In the rows, 128 means zero.
A single turn carries every row of the set below to another of its rows. Some are shown first; where does it send the rows asked next?
zizuv: [137 135 145 150 162  97 163 130  92 101 112 117 133 156 132  71 144 129
 137 143 135 119  85]
sos: [108 115 142 140 139 121 146 186 158 107 128 157 135 160 129 104 126 137
 160  88 143 117  93]
keda: [135  97 151 195 161  97 157 157 109 118  99 122 117 170 122 121 155 141
 156 103 124 131 112]
deg: [130 108 130 159  73 120 119 107 126 109 113 128 100 144 139 113 145 139
 133 105  82 144 104]
losog: [139 151 137 154 161  99 129 143 113 140  95 125 101 145 132 104 117 147
 147 178  95 145 111]
kufi: [120 124 135 120 124 137 134 141 127 123 102  90  92 179  92 107 136 131
 118 170 155 129 120]
baro: [117 116 137 136  92 151 111 166 142 107 136 198 110 150 104 144 133 131
 154 142 134 115 120]
datu: [120 142 128 107 147 120  73 150 133 102 148 153 148 154 141 130 147 134
 154 122 120 145  77]
nal: [132 170 155 130 129 109 107 128 124 101 119 133 153 176 140 148 147 121
 125  92 135 106 149]
naloz: [135 129 139 120 101 126  71 142 131 101 123 157 164 147 121 116 142 135
 162 174 125 101 130]
zasav: [128 115 152 178 123 115 121 132  99 112  99 163 102 154  90 155 164 147
 160 167 109 133 129]
Fimu: [178 121 150 130 126 117 100 150 108 107 145 168  85 151 135 145 128 109
 117 143 116 151 144]
lin: [138 140 119 159 141 134 109 105 139 142 142  98 134 174  99 128 155 126
 135 121 145  95 104]
zeni: [146 104 106 119 128 129 137 154 123 112 150 138 145 172 143  95 108 110
 157 120 159  86 123]
vis: [102 108 147 117 115  92 152 120  92 152 132 144 113 135 152 121 158 146
 135 112 124 140 102]
nogi: [145 151 150 133 112 145 133 171 116 110  89 126 139 132 140 135 133 127
  92 147 150 140 135]
kovis: [167 110 167 172 107 117 102 133  81  96 114 134 111 167 129 105 171 116
 118 163 120 125 134]
kab: [117  77 144 120 165 132 152 136 145 143 144 154 128 149 166 138 146 137
 133 149 131 123 139]
tasi: [125  94 136 144 132 145 117 117 185  90 112 138 123 158 146 123 133 142
 144 151  83 131 135]
vetiz: [131 103 103 156 143 130 109 163 112 141 134 108 102 205 163 105 126 122
 153 112 124 124 108]

zasav -> baro
kab -> vis
Now find these:
datu -> vetiz
nogi -> nal
kovis -> naloz

A single turn carries every row of the set below to another of its rows. Some are shown first; where does it send the rows asked next?
nat: [129 160 136 121 146  90 110 137  93 169 113  82 128 145]
Zelo: [139 160 138 131 128  83 101 174 140  80 110 135  82 100]
vove: [160 186 119 147 162 134  72 136 102 128  95 105  95 145]
nunok: [131 152 157 108 175  83 101 154  86 163  96 109 124 128]
Vop: [143 152 113 121 122 106  72 150 142 109 117 121  74  93]
bovo: [112 129 135 114 145  69 124 168 146  91 118 115  86 114]
val: [144 143 141 112 183  92 104 152  82 155  96 114 133 121]
Fedu: [124 156 122  98 154  64  78 156 145 133 132 109  71 121]
Tov: [136 148 107 130 141 106  94 145 150  90 130 115  59 121]
nifu: [149 195 119 137 134 127 112 136  92 123  94  89  83 155]
lil: [147 167 145 110 115 111 106 161 137  83 140 110 115 176]
fotuz: [137 147 148  81 140 106 122 162 105 128 157 112 112 175]
fovab: [132 139 141 126 123  86 104 180 140  90 104 129  80  94]
movuz: [184 162 134  96 141 101 121 114 120 121 135 106 105 163]
Gugu: [131 141 137 142 167 137 121 186  80 101  97 125 112 139]
tar: [122 140 149 146 154 135 132 173  88  93  91 118 114 136]
rubiv: [146 156 160 149 137 107 143 166  86 137 124 101 106 168]
vimu: [157 148 150 147 137 103 144 164  96 145 118 100  99 173]
mukug: [139 119 144 110 180  98 114 175 105 123  92 127  58 128]
Lanil: [143 156 116 114 130  97  76 136 136 113 130 129  85  87]
bef: [157 156 150  91 132 105  76 175 111 113 114 149 138 113]
Sima: [145 190 129 110 126 123 134 149  86 128 100  92  88 164]
Kido: [186 164 152 102 128  85 103 127 136 120 138 113 102 161]
zim: [136 171 137 125 135 104 118 133  94 154 124  82 137 156]
kug: [145 123 120 137 181  88  74 146 145 134  97  99 111 135]
reb: [129 143 154 154 140 110 148 176  88 124 108 102 101 158]
Kotis: [119 114 122 122 190  92  74 166 132 113 112 106 104 133]
muta: [127 141 136 111 133  72  71 178 139 134 124 122  90  99]
napu: [143 145 160  73 122 100 124 153 110 116 151 122 103 156]
Novad: [158 175 145 116 135 100 126 164 130  86 124 105 114 187]
Teb: [170 145 150 121 130 115  84 176 120  98 115 153 133 118]
podim: [126 143 107  91 181 108  81 139 119  98  92 105  82 116]
zunag: [149 199 137 124 127 122 129 142  83 122 105  93  95 160]
bov: [146 132 134 123 190  91  97 172 123  91  88 120  62 132]
niz: [118 142 140 116 138  75  79 184 134 124 141 134  94 104]
lalum: [133 165 125 124 132 106 120 139 107 150 117  77 138 165]
zages: [181 163 145 105 132 116  71 166 110 112 115 155 111 116]
lidi: [164 189 114 139 172 124  76 150  97 121  84 108 108 142]
kiriz: [110 158 105 101 162 127  87 161 123  89  79 102  91 131]

fovab -> muta
Teb -> bef
kug -> kiriz
Now find these:
Tov -> bovo
lidi -> Gugu
nunok -> vove
movuz -> Novad
Lanil -> Zelo
reb -> nat
Sima -> vimu
zunag -> rubiv
bov -> Kotis
napu -> Kido

A single turn carries every row of the set below to another of its rows. Some are shown first; where does it send the rows asked next?
puza: [112 104 124 118 163 142 117 137  96 126  83 152 149 115 145 127  96  93
 115 114 130 102  80]
kef: [101 130 132 147 132 158 149 165 130 142 101 148 118 130 105  96 145 127
 132 119  95 123 125]
sol: [176 111 127 128 155 112 133 141  90  85 143 149 129 146 125 145 141 134
 145 122 119 141 135]
vap: [190 135 169 118 178 140 146 124  83 125 134 140 124 117 106 149 135 151
 103 121 122 124 114]
kigem: [103 127 144 163 123 149 158 138 150 130 102 161 121 128 105 115 125 141
 106 108  74 130 130]
rok: [107 112 107 122 154 158 115 139 109 127  82 138 136 122 137 131  91  81
 117 106 127 127 104]
zuto: [119 116 138 151 141 105 124 121 111 129 153 146  99 133 118 156 110 187
  83 119 104  97 174]
kag: [103 127 115 126 161 154 131 134 103 109  90 144 150 122 145 132  98  84
 120  97 146 120  97]
Vuviz: [118 147 127 142 123 114 153 106 119 138 148 172 104 128  96 135 116 188
  89 120 120  98 160]
voge: [138 137 122 114 139 113 110  84  94 128 135 150 126  94 141 146  81 141
  90  99 171  98 119]
zonu: [145 117 123 129 116 120  94  94  88 130 116 157 130  85 139 147  75 112
  95 109 146  94 132]
fafis: [114 120 107 122 156 154 124 134 110 119  86 142 157 109 124 135 104  84
 137  99 146 104  98]
buvop: [101 135 135 150 149 152 174 158 139 134  99 152 118 132  90 120 117 138
 132 103  90 127 123]
zuda: [138 119 136 111 130  96 107  82 103 139 142 157 127  90 139 146 104 127
  94 120 157  81 126]
nebu: [178 155 112 108 171 149 138 145  71 119 151 148 131 143 134 138 136 130
  99 111 118  94 119]
Munef: [186 145 155 115 189 134 143 127  86 124 136 144 116 107 117 149 138 149
 113  99 104 121 107]
Rozuz: [132 109 115 114 131 108 111  83  84 115 124 142 138  86 148 156  99 149
 102 119 158  88 136]
ter: [179 133 133 123 183 129 122 146 114 102 131 136 152 117  97 164 144 157
 130 137 121 103 128]
nonu: [138  97 131 121 146 112  93  88  89 134 135 131 139  94 146 159 112 129
  95  97 155  91 139]
Lura: [101 135 134 156 139 151 174 162 137 131 104 154 138 136  99 116 126 133
 135 112 105 132 146]
doz: [ 99 127 132 160 148 160 161 150 134 127 105 152 116 137 115 113 155 134
 123 118  87 131 130]
Nuv: [115 128 131 141 122 102 159 111 112 123 146 156  99 118 122 144 111 193
  97 123 100 102 168]
dipi: [129 127 138 157 131 110 144 123 106 137 145 172 101 122 109 146 114 181
  97 145 108  98 178]
rodoz: [136 118 110 108 131 120  98  81  93 148 124 154 133  99 141 143  89 131
  81 109 159  99 126]
buk: [123 127 141 138 129 108 144 108 126 155 140 168 108 122 102 148  92 179
  79 130 109 108 167]
mim: [106 117 131 156 144 154 148 159 131 144 119 128 117 134 112 116 150 146
 122  90  80 124 148]
dige: [113 122 111 136 143 158 117 140 133 119  85 143 151 107 135 132  95  84
 117  98 108 102  97]
Retam: [112  95 122 132 179 156 115 149  97 128  87 124 151 118 143 141 107 101
 117  89 113 105 105]
Pize: [173 126 134 122 170 130 134 141 129  93 140 133 154 143 100 156 147 154
 117 144 126 109 121]
Vusi: [136 119 121 118 134 105 111  83  78 120 128 162 122 104 133 154  78 133
  98 112 168  98 128]
tep: [163 149 105 114 175 134 137 136  76 101 151 159 129 150 142 139 153 139
 105 104 106 108 118]
ran: [120 110 111 126 173 151 117 134 115 119  90 138 138 107 152 133 105  96
 121  99 123 108  75]
fid: [123 135 135 154 110 120 127 103 109 134 133 177 116 117 110 139 105 176
  70 134 111  95 167]
Zitu: [129 145 137 146 129 109 151 124 123 142 143 164 114 117  96 140  92 196
  96 124 123 101 165]
dubu: [ 96 138 123 145 144 158 175 158 130 128 104 135 120 117 115 120 138 142
 130 104  77 114 138]
gusu: [ 97 129 127 148 136 154 158 153 155 144 107 145 125 135  95 123 130 125
 121 119  90 129 150]
feru: [157 113 117 120 138 104 101  93  94 141 138 152 128  81 143 153  92 135
 105 113 153  81 129]
pofal: [116 139 144 145 129 104 138 134 124 134 146 165  87 127 102 138 102 174
  94 144 103  94 162]
tibe: [182 118 124 119 150 119 144 148 100  93 153 139 120 155 130 138 127 120
 138 111 115 136 119]
dup: [112 110 119 122 162 155 129 136  94 113  76 124 145  91 144 139 102 101
 134 102 126 108 100]

dipi -> doz
Rozuz -> Nuv
Now find these:
gusu -> rok
zonu -> fid
kag -> voge
fafis -> Vusi
puza -> zuda
Munef -> ter
Pize -> tibe
nonu -> zuto

A single turn carries every row of the set below to another of its rows. Some are shown first; where does it send the rows asked next?
nuf: [ 94 121 143 127 110 152 162 140 128  92 100 130 139 122 146 165 121  84
 167]
Vob: [114 121 150 111 109 134 146 146 133  97 104 121 102 104 115 157 112  93
 154]
Zafom: [116 107 108 140 139  98 175 148 136 123 136 125 161 123 109 144  83 129
 116]
Karo: [138 107 144 153 122 163 163 162 134 123  87 109  91 115 115 139 138 137
 135]
vagu: [ 74 155 147 150 140 145 125 172 176 149 117 145 131 130 154 116  89 126
 155]
vapog: [102 123 146 167  94 153 169 158 135 100  78 120 129  98 133 148 156 111
 144]
fug: [100 105 103 109 125 137 112 165 104 104 138 128 131 115 149 140 132 155
 178]
Fudi: [ 78 112 152 170 127 116 122 169 151 156 107 117 143 117 136  91 101 126
 128]
kitav: [110 105  96 151 132 143 146 176 105 120 130 119 123 123 139 140 129 186
 172]
Veko: [ 73 148 149 164 138 119 139 171 168 152 117 131 128 125 132 118  72 129
 151]
Vipi: [ 79 148 162 145 140 136 106 175 177 152 105 133 121 113 138 107 103 132
 143]
Nerop: [110 110 105 119 130  97 154 146 137 100 127 143 171  95 118 109 123 118
 105]
Sutav: [ 69 132 120 146 132 139 140 169 113 100 110 123 153 109 149 167 141 167
 193]
segod: [129 106 141 113 138 162 156 144 127 115 109 118 101 139 128 156 104 110
 157]
Nalav: [119 151  87 130 149 135 183 158 165 107 138 167 149 119 132 131 109 142
 127]
vuv: [117 166 116 132 161 129 171 168 177 111 111 152 128  95 104 139 124 165
 122]
piti: [ 96 147 137 119 164 149 137 158 167 106  87 148 172  95 138 130 170 148
 119]
pela: [ 92 114 161 156 122 137 177 145 122 103  77 105 136 114 120 169 122 108
 158]
ris: [ 73 131 127 121 120 120 116 169 114  93 113 122 140  89 134 159 142 155
 185]
Bil: [ 84 108 127 111 143 121 116 161 101 105 121 111 135 110 131 158 121 160
 184]
fud: [ 78 120 150 157 129 141 107 170 159 154 107 131 147 122 158  88 117 122
 132]
bara: [ 94 113 149 118 174 117 138 148 142 113  83 120 179  96 114 128 150 145
 110]
ruv: [100 113 160 127 163 128 124 156 148 126  79 108 172  99 116 143 156 149
 107]
nen: [ 79 125 163 150 155 144 110 169 162 161 101 122 137 132 148 104 103 136
 142]
Nodeg: [104 154 132 130 192 155 167 159 169 119  93 144 157 119 128 149 137 169
 132]
doru: [ 73 142 136 170 111 117 136 172 166 143 123 140 137 115 142 102  86 116
 142]
Vup: [104 152 141 123 151 164 124 166 177 118  91 144 162 102 144 147 169 149
 120]
Timo: [107 102 114 129 110  99 141 150 137 109 125 131 178  97 124 122 127 110
 101]
tigu: [113 103 103 127 120 125 121 175 107 113 133 117 110 102 125 132 131 173
 164]
Temis: [ 98 128  97 162 109 142 145 183 119 107 122 130 127 101 143 141 151 180
 172]
mubel: [ 96  91 130 128 150 134 137 143 130 121 105 121 204 126 149 135 141 122
 113]
sofo: [ 83 130 120 164 127 126 150 179 115 108 105 113 131  97 125 160 140 186
 179]
Poki: [113 156 135 133 181 163 159 165 176 132 102 137 145 129 128 169 124 168
 135]
gevar: [119 146  89 135 128 134 176 159 164 114 148 160 151 127 137 148  97 129
 129]
vinud: [ 73 119 138 176 127 124 140 165 150 153 119 129 154 134 152  99  87 119
 141]
vikev: [118 108 138 169 123 182 178 156 129 118  83 117 128 132 146 147 147 129
 148]
Mer: [140 115 127 125 111 178 148 157 140 111 109 134  94 123 141 135 137 114
 144]
terop: [ 96  98 120 116 162 123 149 138 129 108 110 135 200 119 142 119 135 123
 115]
Rik: [119 117 100 130 158 103 183 147 140 114 134 139 155 119 108 128  90 140
 117]
dama: [123 167 118 134 140 128 163 172 182 120 122 146 119 100 103 157 110 155
 123]

Nalav -> vuv
Timo -> Zafom
Now find these:
sofo -> Sutav
nen -> fud
vikev -> vapog

A single turn carries every row of the set below to another of its rows. Some are shown first; where does it send the rows asked next?
fak: [109 141 121 107 148 129  88 173  92 186  62 149 167 164 116 106 159 121
 153 146 176 157 143 152 143 143 123 134 130 104 114 136 113]
karal: [123 134 150 114 138 117  88 216  91 178 121 167 143 138 126 102 143 101
 154 132 149 143 113 146 163 127 102 118 124 132 143 138 106]
fiza: [121 148 156 128 146 119  93 160  91 180 103 166 167 153 113 101 111 111
 160 144 161 154 116 150 144 157 118 128 134 136 141 147 115]
Dadu: [127 133 152 105 161 140  90 173  88 196  95 167 170 163 124  99 135 113
 140 146 172 146 148 170 129 153 128 113 130 118 127 146 110]
bep: [133 149 127 113 157 121 179 168 117 110 114  92 120 125  88  98 143 150
  97 114 162 123 137 129 107 129 115  86 108 129 101 112 164]
busok: [169 165 119  92 177 166 110 157  94 109 104 130 102 126 152 128 148 111
 136 130 139 128 156 154 106 156 127 116 130 116 107 104 144]
Tuler: [159 124 116  95 167 135 177 164 117 103 134  94 136 140 106 103 124 139
  82 127 149 137 142 114  95 125 116  69 118 120 120 123 150]
Zupit: [108 117 129 136 156 137 105 205  86 163 130 159 161 130 110  90 145 110
 135 134 143 123 109 120 137  92 147 135 145 121 141 148 104]
Rimi: [157 142 102  69 135 149 170 128 122 110  99 104  98 122 101 118 139 143
 123 123 136 142 138 115 121 113 117  74 113 113 143 149 142]
fugu: [154 130  97  80 136 161 175 143 153 130 111 112 116 115 100 130 152 144
 116 138 157 146 126 151 134  97 103  68 115 136 133 127 146]
Puvi: [112 126 158 109 137 125  89 168 106 157  74 155 153 157 112 103 122  94
 143 152 175 156 148 173 126 141 115 134 139 118 131 155 107]
Buni: [109 110 136  96 162 129  96 213  85 158 133 160 151 110 120 103 123  93
 130 147 149 127 105 134 145 124 135 131 120 127 122 167 108]
vog: [162 138  75  87 130 141 165 155 149 142 105 119 129 123  99 109 151 150
 102 133 120 132 135 121 155  85 136 112 120 124 146 133 140]
fofil: [156 114 135 148 147 108 120 208  96 173  89 106 128 146 140 130 135 132
 179 148 183 141 130 170 123 153 127 100 122 131 131 131 117]
nobaf: [174 129  90  75 143 148 173 151 155 122 113  96 140 126 106 117 130 144
 107 112 143 145 144 136 120 124 118  66 128 116 140 133 144]
fupa: [146 143  90 101 149 131 179 156 158 113 114  85 140 112  97 122 141 159
 130 120 143 142 112 148 134 112 125  96 124 109 142 126 153]
viko: [129 148 143 121 134 132  97 170 102 208  73 144 157 149 110  95 145 108
 147 126 184 139 148 140 155 151 134 125 136 131 116 151 127]
Totad: [157 145 122  99 160 135 167 146  87 118 119  99 123 128  84  90 124 138
  94 129 155 130 145 111  99  98 113  98 110 130  92 130 164]
Geba: [114 136 134 112 137 136 102 164 109 188  69 160 155 143  92  84 136 122
 143 126 165 129 151 144 136 132 152 137 160 140 132 157 117]
Tupe: [145 130  96  84 159 134 180 144 104 115 120  88 113 145 112  96 139 129
 111 149 152 143 117  91 103 114 113  78 120 121 125 112 150]
puzuf: [173 155  96  88 184 169 114 161 102 111 119 120 126 121 155 131 140 107
 152 155 136 131 128 159 113 137 128 121 139 111 121  96 137]
pegog: [110 131 125  96 145 126  97 162 119 191  86 161 155 139 125 104 125 103
 136 126 165 150 129 133 143 174 150 137 142 134 119 163 120]
bera: [183 141 113 108 173 149 136 164  92 112  99 107  88 144 127 143 143 133
 139 118 137 153 157 128 103 130 100 113 113 103  91 104 131]
Raneb: [191 138  87 100 173 162 139 145 102 119 102  97 120 133 118 145 123 129
 164 145 139 156 132 145 109 119 103 113 123 102 101 100 126]
fot: [107 133 131 129 153 144  84 195  62 151 110 160 168 134 114 117 153 114
 148 142 149 141 116 145 140 107 120 128 104  86 120 153 101]
Nav: [146 143 116 114 156 128 171 142 100 126 113 120 133 144  84  86 128 146
  73 153 142 122 144 103 111 107 139 115 110 139 110 123 154]
Vamuv: [125 125 150 139 162 132  99 206  77 163 135 143 168 127 118 109 139 107
 150 151 153 136 107 135 155 100 134 135 122 106 144 167 111]
gaput: [152 122  90  58 145 129 174 149 136 130 119 127 128 107 118 137 144 154
 107 130 124 159 123 124 131 109 137 109 118 126 148 156 154]
Zabu: [166 138  79  82 146 133 164 144 148 134 111  91 127 128 116 118 149 150
 123 112 134 162 130 118 139  90 127 110 134 107 142 136 155]
nupa: [142 131 104  76 152 129 178 148  96 141 123 127 133 121 102 105 133 134
  82 140 157 139 129 102  96 129 126  93 109 152  91 124 166]
mozeg: [108 119 129 133 128 138  85 197 102 157 124 159 160 139 136 110 141  73
 139 130 155 148 106 141 135 117 109 121 127 102 126 133  95]
luse: [129 124 140 116 160 148  87 200  86 185 134 172 169 146 141 115 148 106
 141 134 148 144 121 157 142 122 126 108 120  97 142 148  98]
Dep: [151  93 102 126 120 101 129 190  96 161 113 110 139 148 140 144 141 163
 151 137 176 130 146 159 124 159 105  91 130 144 128 151 102]
nes: [147  99 111 149 120 115 128 173  74 147 135 117 152 135 129 147 123 159
 148 133 168 122 130 152 112 156 107  85 114 139 119 157 100]
Vuk: [134 131 131 118 167 138 180 137 120 107 129 110 115 151 115 122 149 148
  86 143 160 154 126 115 101 119 114  84 109 135 121 118 158]
pom: [157 125 137 173 133 130 113 190  86 163 110 122 136 125 132 141 127 125
 179 123 167 129 115 163 118 150 129  88 101 121 127 146 111]

Tupe -> fiza
Geba -> vog
pom -> bera
Now find these:
Zabu -> Vamuv
Vuk -> Puvi
fak -> fupa
puzuf -> nes
luse -> Tuler
Buni -> nupa

